One turning vector, and how many steps it has turned
The counts run from 0 to 351.
[100 149 153 137 131  99 189  72 115 121 137 107 108 115 167 173 148 100
 153 149  74 107 135 134 125 127 129 132 137  74 135 123 127 151 143 156
 164 129 114 119 123 106  95 107 106 124 147  96 128 120  60 131 111  73
  91 122 104 131 128 121 186 109 158 136 133 149 103 160  79  82 123 127
 103 105  94 181 118 146 111 134 120 113 163 100] | 166
[ 85 108 105 127 137 122 156 115 123 123 153 109 108 155 170 127 154  99
 156 135  87 122 107 119 121 178 146 113 106  85 125 138 116 143 141 141
 179 142  84 118 171 132 111  98 141 120 125  93 154 141  95 150 111  72
  97 123  40 112 124 120 147 108 129 161  98 161 116 161  92 104 137 103
  95 123  90 166  96 137 125 130 110 101 145 115] | 293
[ 98 109 106 123 145 132 161 110 125 101 145 119  91 146 169 145 144 112
 148 120  98 110 128 117  99 168 143 102  93  77 138 144 134 131 145 123
 157 136  90 120 178 123  99  89 134 106 123 118 142 126  90 153  94  79
  91 133  58 141 117 152 142 115 155 153 102 160 157 171  81 115 140  87
 102 123  96 179 103 113 122 138 126  90 138 125] | 204
[101  89  97 131 124 163 151 124 104 131 133 141  68 155 143 115 146 115
 150 139  90 132 135 110 150 178 110 115 108 108 135 169 149 127 147 143
 164 136 127 111 176 114  75  73 139 130 128 116 133 147 111 155 110  78
 129 138  50  98 160 175 126 105 145 138  95 162 113 153  98  89 129 101
  92 103 126 175 112 115 136 129 112  96 149 109] | 264
[ 93 105 114 133 141 128 163 125 103 128 144 118  70 175 161 120 120 106
 163 142  90 112 121 119 140 169 120 102 133 108 117 153 126 149 150 152
 178 121 116  97 192 129  76 112 141 125 147 104 130 150 102 134 119 104
 116 142  24 111 121 141 129  88 129 137  86 158  97 160 102 110 123 112
 109 103 141 174 100 129 118 121 118 114 150 111] | 157
[105 108 125 126 144 110 179 102  97 103 146 130  62 146 164 119 100 106
 167 130 108 100 126 119 134 167 136 119 127  86 116 144 126 159 152 135
 175 117 117 109 198 124  72 122 124 121 149 104 132 121  82 103 124 104
 117 150  44 119 110 140 143  81 138 146  92 129 108 161 103 105 102 115
 123 105 115 177 113 131  96 133 129 119 144 105] | 190
[105 124 153 145 123 122 172  84 104 136 128 132 103 135 149 145 150  99
 157 159  76 117 133 120 154 144 104 154 150  96 110 155 133 130 151 169
 162 119 131 121 107 110  73  89  97 123 149  88 106 156  92 119 113  64
 142 139  90 115 142 127 168 107 146 130 104 148  94 152  88  78 116 124
 102  90 131 181 121 136 112 129 101 102 157  93] | 336
[ 99 112 107 111 138 106 180 110 126 112 150 126  75 128 156 116 134 106
 173 130  78 130 115 126 142 177 150 128 114  83 134 128 125 152 143 150
 181 126 115 106 186 122  98 100 127 132 138  98 150 118  78 121 122  87
 109 141  47 124 125 120 156  91 146 148 101 137  86 150  95 102 106 111
 111 124  92 174 122 146 108 124 125 115 134 105] | 188
[103  97  94 150 133 152 150 124  99 122 124 128  54 136 127 115 120 114
 153 151 110 138 154 104 118 173 119 109 126 107 134 147 144 144 129 150
 178 143 117 121 187 105  52  94 142 130 130 118 118 130  85 123 106  91
 116 108  94  82 154 180 140  90 138 143  94 167 100 139 113  69 125 117
 102 114 111 172 108 105 126 150 123 115 154 116] | 70
[115 109 122 141 145 133 180 105 101 115 121 140  76 131 143 143 109 109
 173 146 116  97 129 109 143 148 117 119 140  81 115 137 141 149 149 152
 160 127 135 107 157 108  51  96 107 118 157 108 118 121  93 104 122  92
 136 167  73 123 111 146 149  73 140 128  82 141 113 166  96 102 102 131
 110  90 116 186 102 115  95 135 121 114 146 110] | 53
[ 98  90 136 120 133 125 165  96  99  77 119 136  96 158 161 145 155 102
 134 126  94  97 114 123 115 162 112  99 121  90 113 175 126 115 162 148
 167 134 115 128 164 116  87  65 129  98 143 118 135 152 115 155 100  90
 141 129  55 120 131 126 127 117 124 147 104 164 120 157  87  89 132  81
 103  99 142 178  94 105 128 122 121  98 150 109] | 33
[ 96 112 123 141 121 128 157 103 104 127 146  98  75 133 147 107 150 100
 140 149  93 130 148 121 110 172 134 117 119 105 123 150 127 147 143 149
 189 130  79 129 157 133  83 114 138 120 105 110 135 136  76 132  89  86
 110  91  80  75 162 165 141 119 140 138 125 162  98 124  89  53 138 101
 109 123 106 159 101 128 144 159 110 114 143  93] | 13
[ 97 116 120 146 145 143 154 101 120 100 148 131  79 130 153 140 150 121
 151 126  96 119 145 116 116 155 146 108  91  68 155 156 153 134 139 127
 139 141 105 120 168 114  87  81 126 116 112 121 128 104  85 148  87  70
 102 141  71 130 133 185 157 127 170 145 111 160 154 165  78  94 131  97
 101 112 102 190 113 106 126 141 127  93 148 128] | 343
[103 135 146 150 130 114 176  88 108 142 135 104 111 126 153 164 141  96
 154 164  81 114 137 121 137 123 120 126 155  85 127 123 129 160 137 167
 162 114 121 108 108 109  72 106 114 122 146  90 113 119  83 126 123  66
  95 136 100 123 129 127 175  98 156 128 115 173  87 159  87  89 126 141
 102  99 103 178 108 138 120 122 109 108 175  99] | 304
[101 107 104 159 119 134 156 106  84 127 128 121  82 129 134 115 133 105
 166 139 109 130 131 104 114 175 125 124 142 109 125 141 134 151 128 156
 198 150 102 126 167 101  70 111 138 134 144 102 129 149  88 120 118  78
 117 106 104  78 153 131 154  97 125 140  96 159  81 145 112  55 122 126
 108 110 101 177 107 129 124 155 108 122 153 108] | 210
[118 102 133 137 143 141 178 101  93 110 129 127  68 143 140 134  93 103
 152 154 118  92 151 109 123 157 131 115 137  80 109 137 128 148 151 157
 168 113 118 111 170 127  50 113 123 104 148 122 111 116  93  88 121  99
 129 141  71 109 106 152 142  81 150 138  86 151 106 152 100  85 114 118
 109  96 115 184  92 109 112 146 124 118 147 120] | 192
[110 128 133 126 147 109 186  77 119  84 134 141  77 105 156 132 119  98
 165 136 104 112 129 132 119 154 151 135 116  68 139 126 132 148 146 130
 168 131 115 119 174 111  89 107 112 120 140 103 135 116  62 102 107  85
 112 142  89 128 108 143 172  96 162 140 125 117 121 151  86  83 103 107
 120 116  93 181 120 130  89 147 134 122 141 116] | 222
[101 124 134 129 145 110 171  99 113 112 137 130  96 139 172 168 139 112
 160 138  77 106 124 142 137 135 126 119 141  75 143 145 140 138 157 141
 142 128 142  97 143 112  95  82 112 120 154  98 125 114  92 150 116  78
 102 161  59 154 113 136 164 106 157 135 109 160 120 186  77 116 120 115
 100  93 131 198 121 128  99 115 121 102 165 119] | 111
[ 93 103 126 152 127 124 155  94 102 126 126 107  99 146 146 141 150 105
 154 144  94 106 111 114 101 165 114 126 133 108 105 148 109 134 147 152
 199 151  86 132 143 116  88 108 134 112 149  99 135 167 101 143 106  63
 123 103  91  89 143  98 151 101 121 160  99 164 101 162 102  72 141 111
 100 101 102 177  94 131 124 146  94 107 160 115] | 121
[ 88 102 102 137 127 133 153 123 106 123 139 143  80 138 146 128 140 123
 155 135  82 146 130 122 153 171 119 102 124 108 165 142 152 129 129 139
 147 140 147  95 177  98  78  73 137 147 136 109 132 115 107 160 119  88
  87 131  60 122 149 178 140 110 149 138 112 180  86 162  98  92 117 111
 101 111 122 179 122 120 118 123 125 101 156 114] | 127
[112 125 112 150 147 128 149  83 106  98 157 125  65 124 160 111 149 112
 154 128  97 107 141 123  96 155 141 131 105  97 135 157 139 141 146 125
 185 156  86 136 177 117  91 114 132 126 124 104 131 151  63 130  90  83
 105 107  89  87 150 166 156 118 142 142 119 122 136 147 104  57 124 108
 121 120  98 182 118 118 107 169 114 119 156 108] | 346
[105  99  91 149 137 157 153 112  99 118 125 157  66 130 131 123 151 131
 158 136 101 128 132 111 135 175 111 121 115  96 145 150 160 123 135 138
 157 162 134 120 174  91  73  72 128 139 132 111 125 140 100 148 102  67
 121 138  95 107 156 175 147 102 144 143  99 155 114 164 100  80 122 107
 101 104 112 185 128 108 116 144 115 104 160 127] | 37
[111 105 152 136 122 121 182  72  84 111 108 132  89 119 135 132 133 103
 134 149  93 120 139 126 130 146 104 141 148  93 122 152 127 133 141 161
 180 117 140 126 130 106  56  91 112 124 155 104 113 137  81 111 108  86
 138 108  95 103 151 131 150 106 151 131 126 153  72 133  94  49 114 109
 111  96 127 183 125 124 116 143 112 119 159  91] | 334
[ 88 132 127 181 127 141 143 114  99 151 143 100  88 152 154 157 138 115
 154 160  94 101 147 117 106 134 121 106 148 112 130 151 137 160 145 144
 162 149 103 104 129 106  67 123 137 130 142 101 102 144  93 146 108  71
  88 105  92  89 151 166 149 110 136 133 104 183 116 176 100  87 136 141
  98 102 115 172  96 121 131 148 101 108 184 110] | 180
[104 100 128 113 144 112 183  85 109 101 132 146  77 138 162 115 142 108
 160 134  79 112 113 126 152 174 117 144 128  90 117 154 130 131 156 151
 176 119 129 117 167 122  90  90 105 117 149 103 134 151  94 119 104  84
 144 157  49 117 126 121 145 101 147 135 103 118 100 147  85  86  98 103
 120 100 135 190 118 135 102 124 123 107 139 104] | 279
[114 109 128 128 141 117 181  88 105 110 132 149  78 145 158 122 132 106
 167 134  88  97 122 120 145 158 120 143 124  91 104 157 125 133 157 149
 166 122 122 120 168 118  68  87 104 117 149 101 124 155  98 107 118  92
 154 169  49 122 117 123 152  88 144 136  84 122 118 162  86  93 111 109
 111  99 131 195 117 122 100 126 116 105 142 111] | 280
[111 138 139 140 135 112 180  77 113 111 138 121  87  91 145 146 142 101
 154 138  94 125 151 130 121 141 141 133 120  74 146 122 139 151 136 149
 155 134 116 125 129 112  77 101 112 115 133 107 121 104  58 110 102  74
  96 121 119 124 132 157 187 115 173 132 138 150 111 141  80  69 114 112
 112 115  86 184 120 125 117 144 128 113 150 108] | 26
[ 98  89 127 128 132 135 159 109 104  97 130 136  89 163 162 127 146 108
 143 128  90 107 128 120 124 173 107 107 112  99 119 176 136 113 161 141
 160 138 119 117 173 117  73  70 123 103 140 123 130 160 113 153  94  91
 134 135  46 109 140 149 128 119 135 135  96 163 130 162  93  89 134  91
 107 103 151 180 111 103 127 134 119  98 147 113] | 34
[ 79 130 130 123 127 117 165 102 116 132 167 102  83 136 165 116 160 105
 152 138  63 153 136 139 151 168 146 124 116 105 145 149 136 150 137 138
 166 119 117  99 153 132 106  98 134 133 120  96 137 125  78 149 112  87
  87 111  44 108 150 169 153 119 157 127 135 160  91 145  91  83 134 106
 107 125 115 163 123 143 145 123 124 108 148  95] | 185
[106 112 135 159 133 128 165  78  89 105 105 129  94 141 151 171 136 104
 145 150 111  88 138 108  91 137 111 122 145  92 107 151 120 139 153 155
 180 154 108 136 133  98  58 105 120 108 157 107 110 152 102 123 108  75
 126 117 119 106 134 123 156 101 128 151  98 167 119 173 104  71 125 114
 104  94 120 187  97 112 114 152 104 118 174 117] | 88
[120 116 122 140 156 129 166  86 109  96 138 150  69 130 159 113 143 121
 163 130 101  97 131 119 115 158 135 151 102  78 109 157 141 131 158 131
 180 152 108 128 178 113  83  94 119 109 129 113 132 155  96 116  96  78
 141 147  79 106 128 148 156 103 149 144 101 109 151 160  91  77 105 108
 121 107 114 192 120 112 100 155 117 113 142 113] | 313
